Here are some points, one per row:
Array([-1.713, -1.794, -0.364, -1.308, -0.935, -1.193,  1.968,  0.328,  1.346, -0.828,  0.392,  1.611,  0.131, -0.905,  0.609,  0.445,  1.083, -0.083,  0.049,  0.139,  0.908, -0.678, -1.246, -0.253])
Array([-1.178, -0.592,  1.572, -0.020,  1.437, -0.576,  0.561,  0.550,  0.883, -1.166,  0.594,  0.674, -0.884, -0.453,  0.437,  0.226, -0.103, -1.437,  0.482, -0.562, -1.152,  0.372,  0.041,  2.027])
Array([-0.205,  1.319,  0.927,  1.033, -0.290, -1.396, -0.341,  0.068,  1.474,  1.882,  0.362, -0.113,  0.784, -0.725, -1.791, -0.713,  0.319, -0.247, -0.060, -2.441,  0.414, -0.174, -1.619, -0.532])
Array([ 0.151,  0.273,  0.605, -0.108, -1.259,  1.406,  0.448,  0.636,  0.898,  0.141, -0.958,  0.101, -0.846, -0.040, -0.653,  0.367, -0.530,  0.550,  0.647, -0.831, -0.906, -1.341,  1.687,  1.082])
Array([-0.103,  1.020,  0.806, -0.990, -1.009,  0.168, -0.751,  0.048,  1.507, -0.383, -0.783, -1.103,  0.572,  0.304,  0.452,  0.372,  1.058,  0.422,  0.755,  1.286, -0.360, -0.066, -1.125,  1.443])
Array([ 0.600,  0.017,  1.655, -0.907,  0.759,  0.870,  0.862,  0.754, -0.047, -0.852,  1.288,  0.385,  0.133,  1.102, -0.395, -1.487, -0.403,  0.850, -0.026, -1.911,  0.499, -0.998,  0.490,  0.618])
Array([-1.727,  0.592, -0.139, -0.130,  0.276,  1.446,  1.086,  0.421, -1.517,  1.363,  0.877,  0.766,  1.864,  0.495, -0.184,  1.348,  1.324,  0.597, -1.412,  1.571, -1.106, -0.639, -0.524, -0.265])
Array([ 0.063,  0.182, -0.427, -0.727, -0.658, -0.705,  0.776, -1.067,  0.948,  1.783,  1.067, -1.472,  0.156,  1.692, -1.583,  0.493, -2.569, -0.521, -0.008,  0.987, -0.689,  0.133, -1.298,  1.460])
Array([ 1.439,  1.593,  0.178, -0.609, -2.495,  0.345,  0.005,  0.586,  0.720, -0.152, -0.040,  0.056, -0.759,  0.803,  0.733,  0.072, -0.330, -1.672, -2.422, -0.019,  1.144, -0.096,  0.108, -1.427])
Array([ 0.810, -0.667,  1.677, -0.053,  0.483,  0.613, -0.759, -0.270, -0.613,  1.330,  1.187, -0.586,  0.513,  0.681,  2.467, -0.184,  0.054,  1.715,  0.286,  0.779,  0.609,  1.010, -0.178,  0.642])
Array([-0.081, -1.029, -0.101,  0.371, -1.762, -2.016, -0.852,  2.009, -0.282, -1.369,  0.746,  2.094, -1.644, -0.342,  0.325, -0.303, -0.043, -1.180, -1.397,  0.683, -1.601,  1.103, -0.232,  0.038])
Array([-0.974, -1.072, -0.192, -0.284, -1.913,  0.813, -1.015, -1.550,  0.451, -0.224, -2.232,  0.725,  0.932,  0.023,  0.495, -0.820,  1.776, -0.976,  1.398, -0.733, -0.607, -0.631, -0.220,  1.145])
Array([ 1.507, -0.001, -0.138, -0.350, -0.476, -1.470, -0.518,  1.877,  1.627,  0.904,  0.608, -1.436, -0.710,  0.042, -0.922, -0.479,  1.798,  1.122,  0.421,  0.528, -0.641,  0.090, -0.953, -0.772])
Array([ 0.425, -1.131,  1.087,  1.125, -0.944, -1.114,  0.447, -0.662, -0.628,  0.609,  0.519, -0.394,  1.324,  1.716,  0.946,  0.410, -0.207, -0.045, -0.146,  0.561, -0.278, -1.509,  0.013, -1.055])
Array([ 0.941, -0.806,  0.244,  0.651,  0.523,  0.589, -1.490, -0.160,  0.976,  0.330,  0.341,  0.368,  1.195, -1.294, -1.108,  0.794, -0.555, -0.171, -0.800,  1.840, -0.593, -0.103, -1.009, -0.337])
Array([-1.261,  0.474,  1.456,  0.029, -0.313, -1.075, -0.474,  0.051, -0.447,  1.652,  0.371,  1.763,  0.409, -0.427,  0.652, -0.163, -0.629, -0.964,  1.593,  0.249,  1.155,  2.176, -0.553,  1.350])
Array([ 0.057,  0.073,  1.388,  0.071,  1.623, -0.226, -0.977,  0.553,  0.563,  0.153, -0.664,  0.903, -1.223,  1.282, -0.484,  1.317,  0.391,  0.378, -1.128,  0.354,  2.101, -1.046,  0.177,  0.674])
Array([-1.180, -0.167, -2.391,  0.392,  1.596, -0.644, -0.758,  1.066,  0.929,  1.402, -2.344, -0.263,  0.429,  0.730, -0.299, -0.695, -1.048,  0.992,  0.253,  0.245, -0.297,  0.559,  2.279, -0.152])
Array([ 0.165,  1.701,  2.244, -0.199, -0.137,  0.355, -0.058, -0.295, -0.620, -1.319, -0.748, -1.442, -1.209, -1.091, -1.401,  0.276,  0.807,  1.206,  1.036,  1.328, -0.831, -0.783,  0.207, -1.632])
Array([ 0.298, -1.088, -0.203,  0.982,  0.668, -1.245,  0.073,  1.354,  0.039,  1.103,  0.256, -1.192,  0.279,  1.235, -0.032,  1.160, -0.408,  0.494, -1.573, -0.808,  0.778,  0.006,  1.222, -0.143])
Array([ 0.233, -0.170,  0.556,  2.245, -0.935, -1.093,  1.783, -0.032, -1.807, -0.516, -0.806,  0.261,  0.565, -0.722,  0.629,  1.042, -1.374,  0.167,  0.310, -1.668, -1.180, -0.680, -0.448, -1.310])
Array([-0.329, -1.633,  0.309,  1.302,  0.271,  1.480, -1.771, -0.451,  0.416,  0.624, -0.511,  1.988, -0.131, -0.551, -0.962,  0.503, -1.711,  0.139,  0.974,  0.975,  1.122,  0.076,  0.093, -1.595])
Array([ 0.775, -1.117, -0.591,  1.360, -1.023,  0.504,  0.874, -1.376,  0.569,  0.396, -1.491, -1.420,  0.532, -1.375, -0.126, -1.004, -0.555, -0.444, -1.760, -0.076,  0.304,  1.262, -0.442,  0.081])
Array([-0.041,  1.685, -0.243,  0.230,  0.519,  1.141, -0.741,  0.894,  0.020, -0.589, -1.070,  0.290, -2.030,  0.149,  0.737, -0.287, -0.213,  0.173,  0.726,  0.955,  1.158,  0.990, -0.894, -0.850])
Array([-0.134, -0.887,  0.137, -0.615,  0.394,  2.125,  1.060,  0.097,  1.622, -1.087, -0.628, -0.283, -0.126,  0.999,  0.296,  1.027,  0.005, -1.078, -0.850,  0.292, -0.282, -0.008,  0.418, -0.288])
Array([ 0.565,  1.000, -1.094, -0.123,  0.888,  1.266,  0.505,  0.315, -0.819,  0.386,  1.591,  0.971, -0.843,  0.388, -0.340, -0.485,  0.664,  0.948, -1.637, -0.793, -1.274,  2.506,  0.424,  1.292])
Array([ 0.394, -1.364, -0.261, -0.154, -0.871,  2.043, -0.094,  0.941,  1.171, -0.480,  1.701, -0.249,  0.794,  0.890,  0.560, -1.208, -0.701,  0.906,  1.493,  0.021,  0.945,  1.528, -1.037, -1.517])
Array([ 0.087, -1.118, -0.332, -1.844, -1.056, -0.376, -0.655, -1.515, -0.430, -0.385,  1.043, -1.528, -1.172, -1.188,  0.561, -0.680, -0.131, -1.082, -0.434, -0.403,  0.860, -1.408,  1.737,  1.344])
Array([ 1.529,  0.748,  0.390,  0.591, -0.708, -0.822,  0.135, -1.994,  0.343,  1.246, -0.351,  1.482, -1.394, -0.749,  1.039,  0.851,  0.348,  1.204,  0.203,  1.222, -0.346,  0.309,  1.509,  0.569])
Array([-2.364,  0.536, -0.975,  0.412,  0.483, -0.343, -0.426, -0.321, -0.605,  1.764,  1.536, -1.163, -1.371, -1.378,  1.443, -1.767,  1.788, -1.418, -0.032,  1.134,  0.255, -0.949,  0.574, -0.615])
Array([-0.143,  0.325, -1.512,  0.254, -1.636, -0.152, -1.398, -1.168, -0.933, -1.289,  0.999,  0.089,  1.036,  0.491, -1.934,  0.049,  0.954, -0.342,  0.550, -1.159,  1.250,  0.630,  0.707,  1.119])
Array([ 0.950,  0.320, -1.149,  0.894,  1.734, -0.464, -0.004, -1.662,  1.004, -1.052,  1.641, -0.020,  0.610, -1.027,  1.626,  1.592,  0.770, -0.741,  0.601, -0.998,  1.537, -0.603,  0.353, -0.587])
Array([ 1.618, -0.807, -0.411,  0.624,  1.002, -0.077,  2.455,  0.653, -1.269,  0.970, -2.154,  0.357, -0.216,  0.202, -0.643, -0.431,  1.889, -1.175,  0.773,  0.507,  1.042,  0.593,  0.051, -0.607])
Array([ 0.153,  0.203, -1.316, -0.222,  1.054,  0.140,  0.712, -1.106,  1.143,  1.156,  0.767,  0.284, -0.738, -0.691, -1.953,  1.773,  0.529, -0.727,  0.976, -0.518,  0.064, -0.740, -1.300,  0.989])
Array([-0.853, -1.010,  0.798,  1.027,  1.430,  0.769,  0.772, -2.448,  0.744, -0.973, -0.425, -0.639, -0.752,  1.254, -0.056, -1.657,  0.757,  0.265, -1.273, -0.372, -1.950,  1.641, -1.063, -0.721])
Array([ 0.628,  1.327,  0.139,  1.714, -0.954,  0.986,  0.572,  0.694, -0.779, -1.536,  0.200, -0.429,  0.421,  0.736, -0.809,  1.189,  0.506, -0.296, -0.288,  1.530,  1.063,  0.936,  1.541,  1.729])
Array([ 1.798,  0.902, -1.939,  0.652,  0.114,  0.233, -0.195,  0.298, -0.292,  0.001,  0.179,  1.170,  0.514,  1.304,  2.172, -0.827,  0.768,  0.252,  0.554,  0.194, -1.277, -2.126, -0.715,  0.760])
Array([ 0.966,  0.472,  1.010, -0.490,  0.085, -0.871,  1.931,  0.165, -0.776,  0.051,  0.384, -1.239,  0.318,  0.899, -0.768, -0.391, -0.507, -1.355,  1.705,  0.534, -0.614,  1.104,  1.658, -0.770])
Array([ 0.239, -1.111, -0.029, -2.443,  0.325,  0.808, -0.899,  1.872, -0.982,  1.030, -0.244, -0.451,  0.717, -1.312,  0.052,  1.333,  1.658, -1.344,  0.125, -1.493, -0.287,  0.417,  0.549, -0.258])
Array([ 0.246, -0.472, -0.607, -0.767,  0.214, -1.587,  0.729, -0.678,  1.142, -0.852,  0.938,  1.819,  1.212, -0.086, -1.394, -1.919,  0.392,  1.372,  0.814,  0.895, -0.542, -0.521,  2.488, -1.400])
There is one direction along which these points spread out most. How far along it is each point below, from 0 to 99? The average is 50, and the first point in the table lies past the average. One standard deviation of the points above along it is 16.
Array([ 1.274, -0.617, -0.440, -1.931,  1.250,  0.068, -0.401, -1.226, -1.672, -0.012, -0.362,  0.484, -0.750, -0.407, -0.272, -0.873, -1.848, -1.788, -0.754,  1.311, -0.421, -0.564, -0.556, -0.784]) 50
Array([ 0.149, -0.235,  0.527,  1.998,  1.091,  0.432, -2.013,  1.272, -1.024, -1.348,  1.258, -0.870,  1.604, -1.373, -0.979, -0.431, -0.393, -1.653,  0.647,  0.217, -1.357, -0.807,  0.375, -0.351]) 50
Array([ 0.643, -1.227,  0.274,  0.503,  0.952, -0.598, -0.279,  0.370, -1.426, -0.048, -1.760, -0.973,  0.198,  0.380,  0.308, -1.896, -0.139,  0.482, -0.492, -0.176,  1.312,  0.235, -1.526,  1.974]) 44
Array([-1.332,  0.540, -0.267, -0.910, -0.379, -0.104, -0.114,  0.440, -1.646,  0.664, -0.482,  0.667, -1.325,  1.212, -0.045,  0.469, -0.911,  0.308,  1.444, -0.111, -1.756, -0.962, -0.379, -0.513]) 49
Array([-0.665, -1.817, -1.330,  0.294, -1.120,  0.258, -0.475, -0.529, -0.914, -0.633,  1.047, -1.528, -2.345, -0.735,  0.621,  1.871,  0.315,  2.193,  1.099, -1.547,  0.268,  0.596,  0.458,  0.198]) 62
Array([ 0.442,  1.257, -0.031, -0.410, -0.559,  1.582,  0.950,  1.317,  0.257,  1.100, -0.548,  0.192,  1.012, -3.008,  0.960, -1.047, -1.342,  1.415, -0.827, -0.500, -0.593, -0.339,  0.336,  0.527]) 45
Array([ 0.129,  1.715, -0.280, -0.450,  0.588,  0.702,  1.742, -0.091, -1.238, -0.467,  0.289,  1.327, -0.347, -0.386, -0.156, -1.047, -1.188,  0.437,  0.385, -0.727,  1.154, -1.071, -0.992,  0.078]) 48
Array([-0.837,  0.634,  0.372,  0.042,  1.414, -1.058, -0.555,  0.302,  1.835, -0.733, -0.873, -0.123,  0.596, -0.603,  2.072,  0.433, -1.018, -0.021, -0.734, -0.840, -0.711,  0.084,  0.742,  0.187]) 54
Array([-0.721,  1.147, -0.163,  0.379, -0.101,  0.783, -1.582,  0.206,  0.330,  0.510, -0.198,  0.134, -1.133,  2.040, -0.137, -0.567, -0.266, -1.206, -0.033, -1.355, -0.155, -0.983,  0.666, -1.020]) 48
Array([ 0.529, -0.963, -0.724, -0.374,  0.822, -1.531, -1.128,  0.287, -1.260, -2.025, -0.537,  0.097, -0.424, -0.641, -1.280, -0.167, -0.374,  1.888, -0.791,  0.466, -0.296, -0.985, -1.849, -0.023]) 48
Array([-3.020,  0.284, -0.134,  0.642, -1.039,  0.577,  1.090,  0.357, -0.427, -0.821, -0.030, -1.224,  0.393,  0.138, -0.299, -0.064, -0.701,  1.176, -1.112,  1.078,  1.532, -0.773,  0.525, -0.106]) 43
Array([-0.762,  1.804, -1.742, -1.420,  0.302, -1.246,  0.313, -0.152,  0.557, -1.757, -0.974, -1.461,  1.491, -0.120,  1.146,  1.312, -0.454, -0.850,  1.447, -0.253,  0.702,  1.681, -1.127, -0.171]) 61
Array([-0.183,  0.753,  1.171, -1.979,  0.277, -0.519, -1.125, -2.025, -1.060,  0.347, -0.970,  0.543,  1.639,  0.439, -0.338,  0.872,  0.698,  1.165, -1.761, -1.588, -0.073,  1.544, -0.142, -1.272]) 46
